Named moves (each a turn or a mirror), then the moves between two rows, first move first; the first pair answered:
Div (before -> after):
5  3  12  -1  2  3  -5  8  -16  -18  16  -19  -7  26  1  2  8  3 -> 5  4  12  -1  3  2  -4  8  -16  -18  14  -19  -8  26  1  4  9  3
-3  -3  -9  -1  -14  -1  -12  3  9  8  18  6  2  -23  -2  9  -5  -13 -> 3  3  -9  -5  11  -7  -13  1  11  8  6  7  0  -18  -5  24  0  -9
-15  12  9  -21  -31  19  2  9  -8  -13  30  -22  -20  -3  9  12  -4  -4 -> -4  24  9  -26  17  7  2  5  -6  -12  3  -19  -25  2  4  40  2  2
-17  -14  6  4  -16  -6  5  -3  -8  6  -6  -10  7  20  5  -24  9  11 -> -8  -5  4  2  17  -12  6  -6  -6  5  -23  -8  3  24  2  -5  12  17
katep (before -> after):
1  -2  0  -6  -6  0  0  5  -3  4  7  0  3  -11  -4  -1  -5  -12 -> 2  -8  -1  -8  6  -9  3  7  -6  8  -1  0  8  -3  2  -4  -2  -5
-4  -4  -1  1  9  -13  7  2  3  6  7  -10  5  9  4  -3  2  9 -> -4  6  -2  5  -9  0  2  -1  4  0  19  -8  -3  -3  -4  2  -5  -4
-10  16  -2  26  0  10  11  -24  -7  11  -17  1  -16  5  -17  15  -6  -11 -> -6  6  5  2  22  -4  13  -16  -8  -2  -19  -19  -13  32  3  7  11  15
8  -13  -2  7  -20  5  27  -6  8  13  -5  1  16  9  21  -15  -11  -8 -> 9  -15  2  -5  -25  7  26  -3  6  0  5  -11  11  14  24  -16  -7  -3
finez (before -> after):
-11  7  -8  2  -44  34  11  -23  1  2  25  0  -24  11  10  -8  6  -26 -> -5  13  -2  -15  -5  28  16  -30  -1  -14  9  -19  -30  38  15  3  24  -4
-9  -16  -8  18  -32  -11  6  4  -1  27  7  17  14  -10  1  -21  -13  -4 -> -2  12  0  5  -37  17  -4  -9  3  -12  29  -6  -18  -13  -16  5  -11  -14
5  0  -3  16  10  0  10  -18  -9  9  -23  13  -2  9  -13  -4  -4  -5 -> 2  3  -4  17  -2  7  8  -20  -9  10  -15  16  -3  1  -17  -4  -8  -12
3  -8  -3  -27  23  -21  -22  6  -15  4  7  -11  11  24  24  1  27  37 -> -5  -23  -11  -7  -13  -24  -23  14  -14  29  16  13  28  -1  25  -19  9  22
Pairs:
Each pair is 2 to 3 moves apart.
-8  6  -1  4  2  11  17  -5  3  15  8  0  -20  12  3  -11  18  -1 -> -10  6  -3  9  -4  10  16  -2  4  22  9  9  -16  4  2  -12  13  -6 -> Div finez finez
0  17  13  -6  -13  26  2  -7  3  -42  28  -16  -21  12  -3  11  10  -6 -> -1  22  10  9  26  17  12  -19  -2  -30  -11  -7  -15  30  -9  22  14  1 -> finez katep finez
-7  -7  18  -5  8  -1  5  -10  -16  1  9  -4  4  15  -5  -13  6  -8 -> -3  2  18  -7  6  5  1  -13  -13  -6  17  -3  -4  5  -12  -2  4  -14 -> finez Div katep
-6  2  6  20  -4  -11  9  -7  -19  13  -14  4  -3  3  3  1  7  10 -> -6  8  6  22  -17  -3  6  -9  -17  10  -6  3  -10  -4  -4  6  2  2 -> katep katep
-15  1  2  27  -8  10  20  -15  -13  8  -21  0  8  24  -5  -21  -2  1 -> -13  14  1  31  -11  20  17  -19  -11  4  -17  4  -2  12  -15  -5  -8  -10 -> Div katep katep
-15  18  0  11  16  -12  -2  2  15  -1  -31  2  30  15  -7  -11  13  10 -> -11  32  7  -8  1  8  -12  1  18  -34  -2  -20  7  11  -13  2  18  6 -> katep Div
9  -19  16  -11  -5  7  -11  12  11  1  10  5  7  -13  7  -12  -4  -8 -> 12  -4  19  -18  14  12  -10  3  10  -15  5  -6  -6  -4  1  5  4  -5 -> katep finez finez
6  -9  -4  -3  21  -15  5  7  2  12  -12  5  13  6  10  -8  2  11 -> 2  0  -7  15  5  -5  2  1  5  21  -10  19  12  -13  -4  0  -11  -6 -> katep katep
-3  0  8  -12  -12  -2  -10  4  1  -5  2  21  0  -10  -6  -5  -10  -4 -> -6  -2  7  -5  -14  -2  -7  0  -2  0  -3  23  3  -8  -6  -10  -11  -4 -> finez katep Div
1  -4  2  0  18  -11  4  -5  -2  10  -14  12  5  8  10  -3  2  9 -> 5  8  7  -12  5  7  -5  -8  2  -15  10  -5  -15  2  3  10  6  2 -> katep Div
5  18  15  6  5  10  6  -1  -9  -28  -16  -9  -6  26  -8  3  12  0 -> -6  9  10  26  -23  12  9  -2  -11  -9  -14  5  6  16  -10  -15  -1  -10 -> katep finez Div
-5  24  -5  -1  -14  12  2  -10  8  -12  16  2  4  -3  19  4  6  -5 -> -5  19  -6  -1  14  -3  9  -11  5  -3  -7  6  13  11  24  3  11  7 -> finez katep katep
-2  4  10  -12  -6  12  3  3  -4  -21  6  -23  -14  27  5  -6  18  8 -> -4  -9  8  -7  7  -6  8  8  -5  -1  -12  -10  3  32  14  -17  16  16 -> finez Div
1  -4  -5  7  27  -18  6  1  0  15  -17  11  11  0  8  11  3  5 -> -2  -19  0  -10  -7  -15  -2  16  2  6  17  2  12  -7  22  -9  4  8 -> finez katep finez
-6  -9  -3  6  -2  4  4  -3  5  14  12  22  9  -16  -4  -2  -32  -28 -> -3  -5  5  -12  -12  14  -1  -1  4  -9  34  0  -5  -12  -2  -2  -26  -24 -> katep katep
-5  6  -6  12  10  4  -5  -14  3  5  -23  0  -4  -8  1  14  -4  -1 -> -4  10  -4  8  0  12  -9  -15  3  -5  -10  -6  -12  -11  -1  16  -3  -4 -> katep katep
20  -5  -8  2  0  -2  1  26  3  2  8  11  4  -6  5  -14  -2  5 -> 21  1  -10  3  1  1  -2  24  4  0  9  12  0  -12  0  -5  -4  1 -> Div finez
12  -22  -3  -6  -24  -10  -22  25  4  16  22  23  10  -27  10  -4  -21  -9 -> 13  -27  -5  -6  -11  -20  -17  26  3  25  9  25  18  -21  14  -9  -17  -1 -> katep katep katep
5  8  -2  3  -16  3  0  16  0  -2  17  15  2  -25  -7  6  -14  -15 -> 14  15  1  -10  6  1  -4  15  2  -15  15  6  -7  -18  -7  21  -6  -9 -> Div katep katep
-10  11  -3  8  -33  31  -9  1  2  -12  27  -11  -13  -28  -18  11  -5  -3 -> -12  -2  -14  29  -21  10  -4  3  1  26  -1  21  13  -36  -16  3  -15  -4 -> katep finez
3  4  1  -4  34  1  2  1  -4  -15  10  -14  -11  5  12  15  17  0 -> -13  -4  1  17  -20  15  6  -1  -8  -3  26  -4  -3  -9  7  -12  2  -17 -> katep finez Div
7  -7  4  11  27  11  -10  0  17  18  -22  6  -9  -7  -8  8  15  3 -> 5  -7  2  18  7  19  -13  1  19  18  -11  12  -12  -22  -13  8  8  -8 -> finez finez
8  5  3  7  -14  16  4  -2  -2  -1  5  -12  -5  -10  -7  -3  2  -13 -> 14  4  2  5  19  2  9  -1  -1  8  -18  -7  3  0  -3  5  7  -3 -> Div finez
1  10  -9  10  10  -17  -13  -3  9  5  -6  25  14  -24  -3  17  -7  12 -> 4  20  -3  -3  -1  -1  -19  -5  11  -19  16  7  -3  -25  -5  26  -1  9 -> finez katep katep
2  -5  -1  3  -11  1  5  6  -1  -1  -3  8  -7  -6  10  -13  -20  -9 -> 6  -6  1  -6  9  -9  6  8  -2  -4  -13  4  -7  5  16  -10  -12  2 -> katep Div
-5  -5  5  -11  -1  -3  8  3  -5  -2  5  -15  3  3  15  -10  8  10 -> 3  8  4  -9  19  1  6  -5  -3  -4  -5  -10  -6  -4  5  13  7  6 -> katep Div katep
-5  9  3  8  14  1  9  -4  6  8  -16  6  -2  8  -8  17  -5  -3 -> -14  -7  6  8  -24  4  9  3  5  8  6  2  5  5  2  -10  -7  -3 -> Div katep finez
-6  5  4  0  -13  10  -2  -8  -8  5  1  -11  -1  16  -1  -2  7  4 -> -3  7  4  1  7  0  -1  -9  -8  11  -12  -5  3  17  0  5  7  7 -> finez finez Div
2  0  6  5  -11  1  -12  0  6  13  4  8  9  -5  0  -1  8  -6 -> 4  -2  8  0  6  -4  -7  0  4  12  -6  2  11  6  4  1  15  2 -> finez finez finez
8  -7  0  0  8  -12  1  6  7  10  -16  11  13  11  4  4  7  1 -> 7  6  -1  8  -2  0  -4  0  9  6  -9  15  4  -4  -8  17  -1  -15 -> katep Div katep
